Each path below is one point turned by a fixed rotation once a step. After each direction that follows a path, write how fast that rotation turns it, in degrees per step (0 if it stays still).
Each turn is a multiple of 5 degrees from 10 to 175, or 0.
Each row of a path follows its step; steps can be skipped.
Path 1:
step 0: 20.3, 12.7, 4.2, -1.6, -8.3, -2.4, -23.7, -4.7, -14.1, 23.8, -31.7, 14.3, 7.6, 0.8, 28.8, -27.2, -32.9, -9.3, 21.4, -0.4, 0.1, -15.0, 22.4, -4.3, -18.3, 3.7, 24.2, -18.7, 35.7, 3.4, 3.1, 14.4, 1.9, -21.5, -24.4, -12.2, 6.9, 10.9, 17.5, -2.1, -6.7, -6.5, 18.2, -0.3, 4.3, -9.2, 30.2, 3.8, -10.2, 12.1, -14.9
step 1: -18.8, 29.6, -14.8, 22.9, 10.7, -3.3, 51.3, -4.9, 9.2, -7.9, 19.6, 12.1, 6.6, -3.6, -4.7, 2.8, 8.1, -3.8, 22.0, 18.4, 26.3, 6.5, 13.3, 32.2, -5.7, 4.2, 13.8, 13.1, -13.9, -18.9, 23.9, 8.2, 11.1, 3.2, 15.6, 8.1, 16.9, -18.1, -1.0, 12.7, -15.0, 13.3, -5.8, -22.4, 12.0, -5.5, -1.7, 17.7, -15.0, 19.8, 8.3
step 2: 9.6, -10.3, 5.0, 19.7, -6.5, -34.6, -8.3, 38.2, -15.3, 13.8, -27.3, 13.3, -12.6, 30.7, -21.6, 10.9, -8.4, -19.2, -29.9, -7.8, 8.8, 4.3, -18.4, -5.7, 5.1, 9.4, -18.8, -14.4, -7.2, 1.3, 4.4, -17.0, -16.8, -31.5, -7.1, 0.0, -12.5, 3.6, 0.4, 1.7, -10.8, 13.7, 20.3, -14.5, -27.9, -0.9, 11.3, -4.2, -15.8, 25.2, 2.7
step 3: -2.7, 5.1, -5.3, 11.9, 12.4, 34.8, 7.0, -10.4, 18.0, -16.2, -26.6, -1.6, -7.9, 4.6, 37.5, -0.4, -1.8, -1.3, 21.9, 6.8, -22.6, 23.2, -21.7, -4.5, -18.7, 21.3, -12.8, -1.3, 20.4, 6.3, -7.3, 31.6, -25.0, -4.2, 6.4, 23.9, -9.1, -4.7, -4.4, 19.6, -16.3, -25.2, -19.6, -0.7, 10.3, -15.1, -8.0, 12.7, -28.5, -3.0, 4.1
step 4: 20.0, 16.8, -17.1, 25.6, 2.3, -10.0, 11.7, -10.7, 5.6, 11.1, -1.7, 5.3, 12.0, 23.2, -17.3, -20.8, -10.7, -17.4, 8.8, 40.5, 15.7, -21.0, 1.5, -25.8, 0.6, -13.8, 25.3, 13.9, -32.7, 12.1, -9.9, -8.0, -9.4, -5.7, 14.6, -21.0, -12.0, 38.0, -18.7, 12.0, 8.7, -0.5, 12.4, -6.3, 8.5, -19.5, -3.6, -15.3, 16.6, 2.0, 2.8
step 5: -20.4, 11.8, 0.2, 18.7, 15.9, 3.6, -8.7, -7.0, 19.3, -18.4, -14.5, 9.8, -4.6, -2.3, 7.9, 4.9, -1.1, -2.3, -23.1, -4.4, -11.1, 3.7, 22.7, 13.0, -9.7, 12.6, -33.6, 28.7, -22.1, -23.3, -31.8, -22.9, -11.8, 2.2, -2.9, -15.0, 7.2, -9.2, 19.6, -18.7, -12.2, 19.1, 3.4, 7.8, -25.6, 8.0, -0.1, 12.5, -37.7, -23.7, 17.7
step 6: 30.6, 2.9, -11.4, -27.1, -8.9, -28.0, 17.5, -13.3, -1.5, -21.8, -32.1, -7.7, -8.7, 4.5, 23.1, -5.5, -13.2, 5.2, -20.4, 10.5, -17.5, 26.0, -7.6, -10.7, -2.9, -11.6, -25.9, -6.7, 13.4, 9.2, 1.8, -21.8, 11.0, -4.1, 4.2, -7.6, -13.2, 18.5, 7.4, -5.9, -0.4, -8.2, 1.1, -4.1, 46.2, -8.8, -6.4, -17.8, 6.0, 28.9, -18.4
step 7: -8.1, 30.8, 20.6, 16.6, -3.0, 8.6, 3.3, -37.0, 25.7, -1.6, -6.8, 12.4, 12.6, -9.7, -1.3, 36.0, -12.8, 32.4, 1.5, -13.3, 8.8, -6.2, 24.4, 5.2, 9.6, 13.6, 16.2, 2.0, 11.5, 21.3, -3.3, 2.3, -5.5, -0.3, 7.6, 7.3, -8.3, -5.6, -32.1, 17.3, -7.0, 20.6, 18.9, 6.2, -8.7, -21.7, -21.4, -15.0, 12.5, -13.5, 22.9
step 8: -6.0, 12.1, -20.1, -9.4, 17.9, -3.3, 6.8, 11.2, 1.5, 20.9, -32.7, -43.8, 0.7, -22.7, 10.5, -14.2, -5.7, -27.2, -18.1, -16.7, 15.6, -3.2, 2.2, -3.9, 25.6, 9.0, -8.4, 5.7, -5.6, -6.6, 6.7, -12.3, -9.5, 5.7, -11.6, -24.9, 23.8, 28.2, 16.7, 4.8, -10.9, -0.8, 13.9, -19.2, -7.3, 23.1, 7.8, -1.7, 25.5, 7.6, 22.0
step 9: 18.0, 1.4, 18.6, -16.5, -28.2, -8.4, 8.3, 6.6, 5.7, -12.7, 9.7, 27.7, -12.2, -14.4, 17.7, -12.7, -0.9, 19.4, 11.1, 12.7, -20.9, 5.4, -4.1, 20.2, 18.1, -28.4, 1.1, 13.4, 36.3, -10.0, -0.8, -8.0, -29.3, 6.4, -8.2, 4.2, 5.1, -9.8, 5.4, 5.5, -35.6, 15.5, -1.0, -38.3, 2.2, -16.5, -5.0, 1.3, -18.4, -27.4, 3.2
-1.3, 13.3, 8.1, -3.9, -1.0, 3.0, -0.9, 0.2, 4.3, -1.1, 2.3, 6.0, -2.2, -4.3, 0.3, -9.8, 1.1, -2.5, 2.8, -2.1, -1.6, -3.0, 4.7, -4.6, -4.8, -3.7, -8.5, -6.4, -0.8, 2.4, 2.0, -1.2, 4.7, 0.8, 2.3, 8.6, -7.2, -0.9, -1.4, 1.5, -5.7, 3.4, -1.0, -2.1, -14.6, -0.7, -7.0, 3.4, 0.2, -3.7, -4.8  170
5.3, 3.6, -2.0, 5.1, 3.0, -1.7, -5.3, -1.4, 6.3, 10.1, 8.7, -1.0, 5.2, -6.1, 3.5, 3.2, -2.9, -4.0, 3.7, -3.1, -8.3, -3.9, -2.0, 1.0, -4.0, -2.5, -3.5, -7.7, -4.5, -1.3, -2.7, -2.1, -5.4, -1.4, 3.8, -3.4, 4.3, 2.8, 2.7, 4.7, 5.5, -2.5, -1.7, -12.9, 5.3, 1.3, 5.9, -0.8, -0.3, -11.6, -2.6  80
3.0, -9.3, -0.5, 10.5, -2.7, 3.4, 2.7, -0.5, 12.6, -4.0, 2.8, 6.0, 0.1, -1.5, 9.7, 4.8, 6.5, 0.7, -0.1, 2.4, 0.7, -4.7, 0.2, 3.9, 3.7, 3.9, -2.2, -3.4, 0.5, -8.6, 1.5, 6.2, 2.9, 0.7, -2.0, 10.0, 1.9, 2.0, 4.4, -7.3, -2.0, 4.6, 3.4, 2.1, 1.8, -2.9, -7.2, 4.5, 4.0, -5.4, 4.8  175
-9.5, -4.4, -5.3, 8.3, 5.6, 3.1, 2.5, 6.9, 0.1, 4.4, 4.2, -5.3, 2.9, 1.3, -3.2, 2.9, -3.5, -8.2, -2.5, 0.4, -3.6, -4.8, 0.1, -1.5, 1.7, -5.5, -7.1, 4.9, 5.1, 4.2, -5.4, -11.3, -0.1, 8.1, -3.6, 4.7, 3.2, -5.8, 1.3, -0.5, -0.9, 5.5, 10.4, -2.2, -3.3, 4.4, -3.9, 0.7, 0.8, 6.0, -2.2  115
-1.5, -0.5, -0.2, -13.0, 7.7, 2.7, 8.9, -0.6, 3.5, -8.2, -0.3, 3.2, -3.8, 2.1, 1.1, -7.2, -3.9, -10.4, 5.7, 6.8, -1.7, 3.8, -2.8, 5.3, 4.3, -2.3, -4.2, -1.7, -2.2, -0.7, 4.3, -0.7, -0.2, 2.9, -1.8, 6.5, 4.6, -1.1, -9.1, 0.6, 4.3, 1.5, -0.2, -3.9, 12.2, 2.1, 4.3, 1.2, 5.6, -1.6, -0.2  140
-0.9, 2.2, 6.8, 6.1, -2.9, -7.3, 5.4, 3.6, -5.4, 1.0, 2.1, -2.7, -5.8, 0.6, 3.1, -10.4, 0.1, -1.9, -8.9, -0.6, 6.9, -1.8, -4.8, 10.2, 4.2, -3.0, -2.6, 7.1, -3.7, -9.1, -2.6, -1.3, 3.1, -0.8, 1.2, -7.7, 4.8, -1.6, 1.0, 0.9, 2.6, 8.2, -8.0, -3.9, -0.6, 4.9, -5.3, 2.9, -4.0, -5.7, -2.6  100
Path 2:
step 0: -3.0, 10.3, 7.7, -0.8, -0.6, -29.0, -11.6, -4.1, 2.8, 29.4, -9.7, 20.4, 8.7, -7.5, 39.9, 12.2, 21.6, 50.1, 6.2, -21.3, -7.8, 14.4, 19.9, -3.3, -19.2, -4.2, -9.0, 13.5, -14.3, -21.8, -22.7, -1.7, -38.0, 8.4, -0.6, 19.1, -12.2, -19.2, 26.3, 12.7, -10.7, 11.1, -8.7, -7.3, -16.0, 7.9, -4.4, 6.0, 8.4, 14.2, 12.5
step 1: 2.6, 16.6, 23.4, 6.5, -15.7, -28.8, -14.7, 0.9, -5.1, -4.8, 18.6, 32.4, 1.9, 10.6, 25.5, -5.3, 27.0, -5.3, 19.4, -22.1, 15.1, 4.1, 2.6, -43.8, -14.4, 26.3, 13.9, 16.7, 4.9, -17.5, -3.0, -2.6, -35.0, 2.1, 12.9, 0.5, -33.9, 8.9, 17.3, 15.5, -17.8, 12.6, 0.3, 7.7, 11.3, -17.0, 4.6, 13.0, -9.4, 1.5, 13.1
step 2: -14.9, -3.2, 4.4, 31.7, 1.3, -28.1, 15.2, 0.8, -11.7, 12.7, -21.5, -2.1, -18.0, 17.7, 4.9, 13.1, 28.7, 14.1, 24.9, -4.3, -7.7, 8.4, 0.9, -9.8, -4.8, 12.3, 21.1, 28.8, -6.3, -8.8, 11.5, 29.9, -34.8, -15.9, 14.6, -20.9, -3.1, 23.9, 3.3, 20.3, -1.7, 19.9, 0.7, 6.4, 9.8, 2.2, -17.8, 14.0, -19.9, 25.5, 28.4
step 3: 3.5, 6.5, 14.2, -3.8, 3.8, -5.3, 13.2, 2.2, 5.1, -3.3, -22.7, -2.3, 7.6, 26.2, 1.2, -1.3, 27.5, 19.8, -12.9, -3.3, -44.2, -3.8, 13.2, -23.5, -9.1, 0.0, 34.2, 21.8, -10.7, -21.2, 6.1, 5.1, -20.9, -13.1, 14.2, -16.5, -31.9, -19.7, -8.3, 2.7, -11.1, 40.4, -7.3, 16.4, -6.5, 22.6, -8.8, 7.5, 18.3, -8.2, 20.1
step 4: 10.5, 19.0, 10.1, 13.1, 15.8, -12.6, 7.5, 4.1, 6.9, 30.8, 13.4, 17.6, 13.3, 12.3, 0.9, 7.0, 23.2, 51.0, 3.4, 14.8, -4.5, -16.4, -9.3, -22.6, -6.0, -0.3, 8.1, -0.2, -33.2, -31.4, 14.5, -19.2, -16.1, -25.9, 27.9, -12.6, -22.2, -20.2, 3.1, 1.8, -1.0, -3.3, -11.6, 14.6, -8.5, -11.7, 4.5, 26.7, -5.2, 17.0, 0.8
step 5: 16.0, 3.1, 27.0, 17.5, -2.0, -10.9, 6.5, 7.9, -0.2, 28.5, -8.3, 25.2, -21.3, 22.0, 19.6, -5.8, 12.3, 6.2, 17.5, 2.5, -17.5, -13.2, -2.5, -40.7, -16.5, 19.4, -6.0, -2.0, -28.7, -10.3, 25.2, -5.0, -32.6, -1.8, 2.3, 14.9, 2.7, -8.6, 2.8, 17.6, 13.2, 22.0, -24.4, 19.9, 8.5, 8.1, 30.4, -18.2, -22.7, 2.2, -3.2
step 6: -22.7, 3.8, 7.6, 19.2, 5.1, -2.2, 27.7, 25.4, 5.7, -16.2, -29.5, 14.5, -8.6, 21.3, -0.6, -11.9, 6.8, 2.8, 21.0, 18.6, -5.2, 8.1, -8.0, -33.3, -23.5, 5.3, -13.8, 8.6, -31.3, -2.5, 28.5, -14.4, -17.2, 7.8, 32.7, 8.8, -12.4, 7.3, 5.5, 0.8, -26.5, 18.1, 5.6, 3.7, 21.3, 26.9, -5.4, 20.4, -13.0, 5.3, 7.7
step 7: -17.0, 3.9, -4.3, 29.7, 6.2, -16.2, 6.9, 9.4, 24.9, 11.9, -14.1, 10.1, 7.2, 3.0, -10.7, 4.7, 8.4, 8.2, 2.1, 26.0, -18.6, -23.3, 11.7, -12.5, -1.7, 3.2, 7.3, -20.9, 2.5, -13.9, 14.3, -1.2, -32.3, -19.1, 14.9, -6.6, -7.0, -12.6, 22.6, 20.0, 4.8, 34.8, -2.5, -15.8, 0.4, 51.1, -6.5, 31.3, -5.7, -23.4, -6.4
step 8: -7.6, 1.2, 21.3, 52.6, -15.6, 9.3, 19.1, 0.5, 5.9, 5.5, 6.4, 0.8, -2.6, 21.4, -1.5, -9.9, 3.4, 21.6, -1.8, 7.1, -15.5, -25.8, 14.6, 0.6, 3.6, 6.1, 4.6, -15.6, -18.3, -8.3, -0.7, -38.7, -34.3, -2.4, 23.2, 7.6, -29.7, -7.7, -1.6, -2.3, -6.1, 22.1, -26.7, -8.8, -10.2, -17.7, -9.8, 10.7, -5.2, -27.7, -21.3
step 9: -27.9, 1.1, 3.4, 39.6, 6.3, -23.5, 9.9, 13.2, -1.6, 27.6, -8.4, -1.2, 2.6, 17.3, 13.9, -34.5, 19.1, 6.2, 0.0, 7.7, -3.9, 0.3, -9.9, -6.9, -27.1, 6.4, -17.6, -0.7, -31.7, -3.6, 11.4, 5.8, -43.0, -8.5, -14.9, 23.0, 4.2, -34.9, 0.1, -7.9, 6.2, -4.5, -8.4, -14.7, 10.1, -18.1, -11.2, 9.7, -9.9, -18.6, -17.0
4.6, -1.2, -4.5, 4.9, 0.7, 1.6, 7.5, -1.5, 7.0, -5.0, 3.0, -7.1, 2.6, -6.0, -6.1, 3.7, -0.8, -5.6, -3.8, -2.1, 0.6, -0.5, 1.4, 6.2, 0.8, 3.8, 3.4, 7.2, -1.7, 4.2, 5.4, -0.8, 1.0, 2.9, -0.5, -9.8, -3.5, 4.0, -1.6, 5.3, 2.6, 6.7, -2.5, -2.8, -2.2, 7.8, -4.6, 8.6, -5.9, -7.1, 12.3  80
-1.1, -6.0, 1.0, 8.0, -10.7, -2.0, -5.3, -11.1, -5.5, 1.0, 2.7, 0.2, 7.9, -8.5, 0.6, -3.6, -1.6, -2.1, -2.3, -5.6, -0.1, 1.2, -0.1, 2.1, -6.4, 4.8, -0.2, 10.4, 3.7, -5.1, -3.0, 6.8, -5.6, -0.3, 3.0, 1.2, 4.6, 2.0, 2.9, -7.6, -2.8, -3.3, -5.6, -1.9, 1.6, -0.3, -5.8, 3.9, 9.6, 0.9, -1.1  35
-3.3, 3.6, -9.0, -2.4, 3.2, -0.4, 9.6, 7.1, 2.3, 9.6, 2.8, 0.3, -2.7, 1.2, 4.7, -1.8, 4.2, 1.8, 3.8, 7.7, 9.2, 3.4, -2.3, 4.5, -2.2, 9.1, -2.9, 1.3, 3.9, -1.0, 3.4, -4.7, 0.9, -2.8, 7.0, -4.2, 0.7, 6.4, 2.1, -7.0, 2.0, -7.3, -0.7, 2.1, -2.8, -2.4, -12.2, -1.0, 6.3, 1.0, 1.7  155
3.0, -1.9, 2.4, 7.2, -8.0, -0.4, 2.5, -0.9, 2.3, -7.5, 2.9, -2.7, -1.3, 2.8, -1.6, -3.5, 5.7, -2.1, 3.0, 9.2, -3.2, -4.5, -0.8, 6.4, -7.8, -7.2, -8.3, -8.3, -4.3, 2.0, 6.8, -3.2, 5.2, -0.3, 1.6, 1.1, 5.0, -1.4, 7.8, -7.9, 8.6, 3.0, -0.1, -0.4, 4.0, 3.8, -0.7, 2.2, 1.0, -7.1, -8.8  25
5.4, 2.0, -0.5, -0.6, -11.7, -2.0, -0.1, 2.1, 8.0, 10.4, -3.5, 1.6, 5.9, 0.5, 2.0, -4.8, -4.8, 7.8, -7.3, -5.7, 0.9, -2.0, -0.2, 2.9, -6.4, -1.4, 1.2, 0.5, -6.1, 8.7, 1.1, -8.2, 0.4, -1.0, -10.0, -3.1, -5.5, -4.8, -4.8, -5.2, 5.2, -2.4, -1.6, 0.1, -7.3, -4.8, 1.8, 2.7, -1.2, 5.3, -1.8  80
3.3, 2.8, 5.1, -4.9, -5.7, 0.0, 2.5, 3.7, -1.7, 4.1, 2.6, 1.0, -0.1, -2.9, 2.8, -0.1, 1.8, -10.3, -2.8, 0.1, -2.5, 0.3, -1.3, -9.7, 4.1, 9.7, 6.7, -0.8, 6.3, 4.6, -2.4, -2.0, 0.9, 4.2, -3.9, 1.4, -5.2, -3.0, 2.1, -5.7, 5.6, 11.6, -1.6, 5.1, -0.4, 5.7, 0.0, -9.1, 8.9, -9.4, -3.2  160
